128 stands for zero in the data rows.
Here are some numbered points:
[126 150  98  47  86 190 170 115 115 135 112 153] 0
[227 118 114 115 148  92 111 178  84  90 105 155] 1
[124  87 157 205  99  98 187 110 123 128 121 149] 2
[153  90 213  72  90 153 141 136 116  63 131 169] 3
[133 169 135 111 132 162  89 139 147 140  97  82] 4
[168 117 115 162  77 127 127 102 195 103 108 129] 5
[ 97 183  65 166  77  92  49 126 178 197  71 154] 6
[103 142 165 209  58  89 202 102 105 108 144 153] 7
[124  76 136 249 126 104 127 113  90  84 181 132] 8
[117 115 155 144 149 122 137 185 112 123 130 107] 9
[130 169 147 102 161  91  97  96 145 120 163 140] 10
[115 213  86  57  64 121  90 117 179 206 137 102] 11
[150 189 151  93 191 119  63 112 127  94 136  94] 12
[ 59  82 141 160 116  60 185 144 138 138 179 108] 13
[ 72 188  62  79 105 105 120 126 155 139 126 148] 14
[ 84 138  93 101 118  86 135 119 176  69  81 119] 15
[108  84 201  85  83 159 128 124 141 136 143 164] 16
New points follow, each followed by the number of its nearest point above by angle, seen from the average point of the numbered points.
[171 101 217  93 160 179 117 192 102  82 114 158] 3
[114 108 177 113  77 114 161 160 100  94 109 187] 3
[175  80 111 107 109 100 152 120 104 125 129 116] 1
[ 92 107  94 255 151 149 129 121 113  99  89 112] 8
[135 127 119  73 102 210 181 123 108  93 127 118] 0
[ 86 239  80  62  61 108 101 102 255 235  79  51] 11
[115 172 117  76 105 118 115 161 121 144 101  18] 4
[136  71 112  81 161  79 142 134 125 151 112 195] 1
[ 89 148 110  85 116 208 179  97 100 107  68 166] 0
[204  68  72 114 129  84 141 135 108  96 116 204] 1
[136 124  48  83 110 195 138  93  94  82  86 133] 0
[131 167 111 115  76 158 135 114 203 243 144 115] 11
[115  75 161 119 163  93  93 198  74 170  89  69] 9
[125 130  88  95 122 192 145 126  97 101 102 139] 0
[115  72 167 174  97  78 167 125 103 148 122 165] 2
[131  82 116 148  95 127 190 110 100 139 128 135] 2
[100 101  69  92 110 114 123 158 105  83 103 118] 15
[174 109 171  70 209  88  60 109 191 109 151 202] 10
[255 134  50  88 140  89 117 183 117 120 140 175] 1
[112 133  87  89 112 121  92 109 184 153 112  88] 11
[161  91 212  78  98 154 150 156 137  74 133 153] 3
[128 149  85  96  81 193 115 110  97 119 148 113] 0
[104 121 188 152 107  88 109 119 145  67 141  86] 8
[ 83 169 144  58 141 202  95 137 127 165 104 107] 4
[143  77 144 174 160 124 119 141  88 128 173 141] 8
[210  95 127 122  88 116 104 113 117 127 154 187] 1
